128 stands for zero in the data rows.
Here are some points, each followed by its number:
117 86 93 125 142 123 156 133 163 111 152 120 119 122 139 115 119 129 127 134 108 112 138 128 131 157 165 138 168 129 132 103 154 135 86 135 139 136 121 106 138 149 104 109 158 111 114 131 148 130 79 158 113 133 94 123 127 93 142 112 118 144 106 119 0
119 138 152 148 75 193 71 112 140 149 65 176 92 168 66 123 132 132 42 154 130 123 143 210 145 128 137 121 145 197 180 154 95 122 131 175 135 41 156 98 121 96 174 109 158 112 59 179 159 116 147 132 157 118 93 93 44 97 89 139 125 143 66 137 1
166 100 150 117 68 205 77 126 51 135 127 142 140 107 103 124 70 105 99 165 95 114 148 153 154 149 134 126 95 149 158 82 135 156 88 107 122 117 121 97 110 93 106 102 156 149 140 139 118 135 103 133 125 107 148 124 112 142 156 133 115 124 68 135 2
111 68 63 170 191 81 128 179 180 0 165 82 142 120 197 138 60 119 103 122 87 51 168 198 81 171 148 136 144 201 160 34 150 155 113 99 154 183 146 14 196 162 77 90 242 64 0 101 204 135 23 138 150 122 51 84 162 48 156 28 156 171 83 123 3
108 93 83 129 181 119 148 136 180 113 100 109 101 112 140 100 121 134 132 86 101 85 171 154 92 150 107 126 137 122 141 100 172 162 75 142 139 144 136 64 134 136 99 116 138 100 120 108 144 129 102 153 115 148 114 138 144 97 135 105 130 138 113 119 4
132 135 101 146 124 145 129 113 153 123 134 117 117 78 142 118 101 129 163 115 104 144 145 149 135 169 134 139 126 155 120 141 133 120 113 118 141 118 126 113 113 143 132 142 124 127 128 106 153 117 109 135 162 135 108 139 141 133 145 105 139 101 124 135 5
142 171 106 61 54 111 131 103 124 134 145 59 136 93 90 102 190 114 254 174 57 144 133 100 127 116 104 130 93 145 62 100 99 133 174 131 113 166 118 128 105 120 79 125 139 123 161 206 129 160 167 98 115 3 156 160 81 131 243 103 136 67 184 98 6
145 90 153 139 151 122 130 144 146 116 153 147 135 112 165 102 171 117 80 156 140 111 137 156 135 123 127 154 104 102 102 138 98 125 83 97 81 155 62 95 102 178 153 119 150 112 181 121 107 151 121 161 83 149 105 126 158 183 132 112 99 135 119 120 7
95 91 75 102 180 103 151 116 193 91 165 70 124 109 191 68 78 114 149 86 123 82 118 98 110 213 140 155 170 143 98 119 184 192 25 151 167 149 80 74 137 140 105 114 208 134 166 141 205 120 57 177 72 106 82 63 173 124 124 113 122 120 98 145 8
119 89 77 119 176 153 139 142 178 101 130 82 146 117 153 111 101 136 103 100 108 75 97 131 135 157 133 135 153 142 164 88 147 171 75 194 140 153 142 88 138 143 100 142 141 100 129 135 148 106 113 148 121 126 108 94 143 72 112 115 120 134 111 139 9
124 86 65 162 172 142 124 99 201 79 149 131 160 110 148 45 87 148 114 126 114 109 133 99 91 133 144 146 161 165 154 74 159 138 65 110 116 165 107 60 141 127 118 144 150 86 118 94 118 132 59 147 110 156 99 95 126 104 117 112 130 156 104 133 10
113 132 117 162 167 83 133 117 183 72 167 135 151 113 172 84 138 112 134 121 119 152 131 129 114 144 143 129 114 112 131 127 129 113 122 123 112 143 126 138 135 164 138 169 101 136 150 81 153 129 151 117 150 143 114 139 156 163 125 138 128 129 159 118 11
178 145 130 122 82 171 104 132 121 149 135 151 113 101 104 138 108 141 142 132 142 140 133 151 118 136 130 163 86 132 140 114 121 158 113 127 107 107 102 149 114 126 136 94 135 115 153 136 134 107 127 129 125 120 179 135 118 134 155 129 137 127 127 137 12
85 117 197 180 192 93 181 104 149 145 132 117 119 116 170 116 141 122 153 127 131 111 140 3 104 147 82 88 187 60 94 109 162 72 153 72 156 178 151 125 173 106 94 114 93 129 43 50 137 78 89 80 137 174 155 157 173 120 87 125 192 150 176 113 13
127 97 88 226 214 39 126 143 162 110 235 76 133 195 143 179 140 136 44 142 181 127 101 92 68 52 83 96 108 144 181 77 95 112 168 175 129 129 131 108 171 162 141 137 162 134 116 132 143 189 84 129 113 191 120 112 128 115 51 134 77 160 105 153 14
75 139 149 98 107 150 117 144 89 194 114 150 138 173 116 82 162 109 99 180 148 94 113 161 176 96 142 91 162 113 126 145 100 162 94 91 87 115 182 120 116 65 135 141 83 137 63 115 76 121 163 127 74 130 142 136 93 81 123 98 137 128 157 146 15
160 120 159 121 82 174 127 103 115 105 95 130 126 185 115 141 80 169 127 90 164 144 137 101 126 102 169 179 161 146 148 86 171 169 118 176 133 110 126 111 127 94 114 137 142 131 124 161 112 119 132 131 153 105 111 97 147 58 109 133 106 121 46 141 16
140 140 119 98 119 164 133 154 135 133 102 106 114 84 145 93 147 85 193 158 70 102 152 167 157 182 121 119 149 132 99 165 115 132 97 106 99 147 125 141 100 123 114 114 120 101 114 108 108 147 111 137 84 94 132 141 133 135 188 91 166 81 149 127 17
101 115 116 137 154 94 114 111 155 93 156 127 142 113 169 102 140 101 133 85 129 144 160 121 124 150 134 138 118 135 152 128 140 126 126 111 115 138 130 151 158 154 135 139 112 118 135 81 147 120 131 126 129 139 103 129 114 141 130 127 138 145 165 113 18
147 107 128 140 133 124 102 172 109 145 176 113 145 158 151 144 79 115 84 137 101 124 86 181 149 130 112 149 89 156 165 152 77 181 95 91 120 123 68 168 90 176 132 155 174 89 163 112 93 144 137 131 83 221 95 121 176 125 161 110 85 161 86 169 19
138 176 119 77 102 141 133 172 84 174 117 120 134 154 138 107 128 119 169 108 120 140 100 112 141 136 150 155 99 73 154 117 109 152 121 109 79 129 115 198 102 120 162 104 84 123 142 139 151 112 152 121 178 177 155 165 133 167 222 167 137 175 195 136 20
96 99 86 174 177 94 137 70 167 115 142 125 134 176 105 134 100 136 44 96 141 87 112 108 133 129 131 158 160 122 178 78 151 121 122 171 156 106 120 104 147 122 116 164 159 123 129 169 112 148 114 181 122 146 51 58 98 79 49 141 88 119 55 161 21
255 185 149 67 123 124 255 177 5 255 73 0 46 181 0 250 62 146 255 183 26 53 159 177 184 117 56 211 39 42 94 155 0 139 255 88 255 26 51 226 216 21 64 0 239 2 240 180 127 213 255 181 166 0 255 20 0 188 229 183 180 63 145 255 22
184 101 169 129 94 141 147 189 100 142 122 125 62 141 178 219 180 177 212 118 145 147 118 46 93 96 75 86 132 81 141 96 161 152 139 137 84 205 60 143 203 133 96 77 149 121 193 161 125 141 154 140 158 86 214 170 200 162 136 201 173 168 196 75 23
81 165 145 165 102 159 127 151 78 134 109 170 199 110 159 138 126 153 25 114 148 137 113 188 161 89 179 132 121 138 134 149 151 111 130 197 115 129 139 122 88 114 172 166 143 126 161 160 84 114 127 162 118 93 72 88 90 145 61 69 62 129 74 91 24
64 157 125 240 228 0 208 111 170 121 173 64 146 200 147 172 124 122 29 106 191 92 142 66 123 103 92 83 137 49 181 163 111 20 141 64 181 109 135 223 149 142 206 132 55 102 120 59 95 138 137 60 186 243 194 160 227 89 26 183 59 160 136 203 25
159 125 128 117 130 135 137 144 104 161 117 111 104 134 107 152 123 127 171 168 129 137 127 151 140 135 128 134 110 119 119 140 111 150 144 100 168 117 124 129 147 132 134 99 135 105 152 128 133 156 140 114 116 105 169 112 98 140 171 151 150 116 133 152 26
New points follow, each followed by the numbers of its five nearest points above by angle, nearest first.
73 139 131 147 114 164 75 128 143 96 149 183 154 131 151 46 145 124 117 133 115 144 114 171 111 121 171 126 161 104 141 122 123 133 61 140 91 121 151 100 117 90 141 162 124 127 94 166 122 95 115 155 103 114 106 129 97 77 143 97 140 145 140 124 : 15 10 24 1 0
125 94 122 140 140 149 140 107 183 116 124 140 122 105 152 110 129 121 140 128 133 81 105 132 122 165 138 128 161 118 97 85 167 158 108 116 128 127 135 30 133 121 82 116 150 98 149 134 102 107 119 132 96 140 76 135 129 104 129 92 167 106 122 87 : 4 0 10 8 9
146 102 116 62 72 115 152 98 52 117 137 57 88 166 82 170 154 133 88 153 145 84 152 46 97 105 110 121 140 134 125 135 158 134 141 149 82 172 87 139 163 115 106 84 123 142 145 146 103 183 125 140 114 116 197 133 98 101 102 149 160 108 165 114 : 23 22 6 26 16
175 126 136 53 68 213 133 126 130 101 128 187 121 114 183 33 144 128 165 89 126 181 121 95 103 138 206 163 105 133 109 121 132 162 107 121 0 230 94 189 75 96 83 136 57 156 216 86 128 129 142 123 127 147 235 203 171 195 195 86 157 161 214 84 : 20 12 23 17 6
124 85 128 69 85 111 129 98 78 136 146 123 149 164 150 134 76 111 152 140 120 63 167 13 139 63 113 96 149 182 131 111 195 150 166 129 84 204 132 147 143 146 91 112 140 160 166 131 84 146 117 99 106 141 165 125 100 106 78 138 130 106 165 119 : 23 13 6 16 2
94 152 190 51 98 195 116 169 117 146 111 158 112 156 100 139 166 124 141 189 76 93 103 137 157 103 87 108 173 119 100 159 129 174 145 120 114 151 141 115 163 96 123 102 100 114 91 156 119 139 142 117 83 109 159 136 112 105 171 153 154 129 159 102 : 15 17 6 26 23
165 88 158 97 107 139 131 139 115 131 113 154 95 143 165 158 172 128 162 127 131 191 128 126 151 141 125 125 81 132 109 134 84 187 97 74 92 163 143 156 93 124 158 141 97 186 169 146 104 154 167 104 131 129 107 139 114 130 134 157 138 158 173 135 : 20 23 26 12 7
129 163 131 160 148 164 122 139 152 144 96 173 60 106 95 128 120 170 99 105 155 102 180 167 154 129 84 125 141 101 140 160 130 131 128 121 184 15 179 154 124 104 167 126 82 134 71 105 138 87 119 98 158 162 151 171 160 147 128 151 157 133 109 185 : 1 25 5 12 13
153 159 114 127 92 135 127 135 97 146 144 179 128 118 149 114 148 97 137 89 172 193 118 134 125 157 140 129 87 125 133 158 107 108 155 145 111 140 139 207 107 166 133 150 97 158 168 98 143 100 157 107 150 150 170 142 123 189 160 140 137 144 166 151 : 20 12 11 18 23
164 105 143 165 119 103 102 51 165 134 92 157 84 121 47 162 44 127 120 115 156 123 143 184 166 156 107 174 132 163 192 108 147 127 170 156 226 36 99 158 126 152 142 93 146 128 104 97 200 94 100 123 149 159 120 49 116 112 143 131 131 154 103 179 : 1 21 16 12 5
117 176 87 137 134 139 99 79 141 108 108 193 187 111 106 131 170 157 6 88 158 135 74 207 59 107 166 158 137 141 107 154 117 109 130 205 81 66 149 130 33 68 173 148 133 198 167 161 80 115 115 187 121 95 0 137 94 106 103 75 59 119 28 107 : 24 1 21 16 7
72 157 153 112 163 255 178 173 80 169 77 145 73 100 124 90 181 134 82 154 184 38 39 161 96 188 98 114 145 97 63 157 173 175 0 100 104 83 205 44 52 79 84 180 128 215 111 113 85 101 126 186 117 166 89 184 255 78 70 0 99 123 50 77 : 15 4 24 9 8
71 167 94 165 206 72 127 138 208 20 153 189 79 111 234 72 191 108 157 24 111 172 144 73 122 188 122 120 137 77 114 151 106 117 79 140 125 199 136 195 134 189 114 153 103 157 192 84 181 122 163 137 172 147 88 169 205 130 164 84 97 165 159 119 : 11 18 8 5 4
132 148 105 140 110 101 101 74 143 92 139 110 121 167 94 157 105 150 99 144 132 107 156 99 131 93 116 143 137 134 147 147 104 125 123 179 97 86 123 157 116 114 122 120 125 127 80 125 150 120 131 101 164 126 151 170 142 102 89 193 70 117 132 146 : 25 14 1 16 21
146 139 152 128 113 156 137 111 82 202 108 133 139 109 135 147 130 125 126 147 151 138 121 127 137 104 106 119 99 144 109 164 98 102 146 92 132 139 116 178 90 125 129 125 83 171 163 102 95 136 159 85 144 142 170 152 177 164 100 116 127 128 151 113 : 20 25 12 23 15
130 161 147 121 86 141 124 112 111 130 90 152 121 121 103 132 136 123 168 129 133 164 170 142 142 131 115 140 149 118 139 134 121 130 143 172 127 97 167 135 86 121 133 135 112 121 38 137 155 104 132 135 154 76 178 152 97 124 144 147 146 100 164 134 : 1 6 12 15 17
150 81 173 115 106 106 128 102 132 143 140 148 180 159 155 144 115 133 102 118 106 145 139 79 146 98 163 119 134 91 143 104 124 117 135 136 84 189 137 143 171 138 135 108 137 163 150 151 155 129 128 126 135 116 129 115 141 106 91 190 125 173 212 82 : 23 13 18 20 11
94 134 140 190 61 169 47 69 147 174 76 222 56 206 0 126 138 141 47 146 87 114 192 191 192 130 70 212 158 228 169 151 97 136 145 206 53 0 228 116 88 127 146 83 158 44 0 172 160 61 61 156 122 130 89 103 0 95 91 117 56 156 0 133 : 1 21 16 24 2
138 119 128 138 124 127 126 130 132 134 115 129 111 123 111 138 104 167 115 107 130 118 130 98 114 143 158 174 139 126 131 99 169 146 120 143 103 122 133 100 153 104 117 121 154 141 140 180 140 112 120 152 165 133 101 139 130 99 127 141 81 140 103 112 : 16 21 0 9 8
101 116 89 101 181 73 166 152 127 135 117 75 141 112 107 144 162 98 140 162 118 114 128 123 110 137 107 95 161 86 76 97 154 104 153 99 163 180 103 107 186 141 96 126 138 129 133 89 141 165 94 123 133 82 132 163 147 124 129 109 206 118 183 95 : 13 6 23 3 4
162 161 136 112 109 102 146 147 124 131 151 168 141 101 144 106 149 117 128 95 150 164 129 107 130 131 134 128 86 100 137 146 108 135 135 115 114 140 133 185 97 153 137 158 66 154 180 89 135 110 171 132 182 131 154 154 135 177 166 127 122 150 171 127 : 20 11 18 12 23
104 155 110 132 154 114 147 135 236 73 200 39 170 98 212 83 143 77 229 150 0 216 105 134 124 122 171 79 155 85 71 187 102 130 215 100 187 161 135 83 133 146 192 185 142 58 59 159 132 149 151 56 62 99 34 111 77 93 190 133 193 100 120 127 : 6 17 11 5 18
138 144 157 157 106 145 139 118 124 140 112 133 118 125 117 129 96 134 99 150 133 136 133 164 141 159 125 101 123 105 132 155 131 102 142 113 177 85 169 150 123 139 166 125 101 136 92 94 112 102 99 117 138 147 147 123 135 111 101 124 117 102 102 175 : 25 1 5 15 13
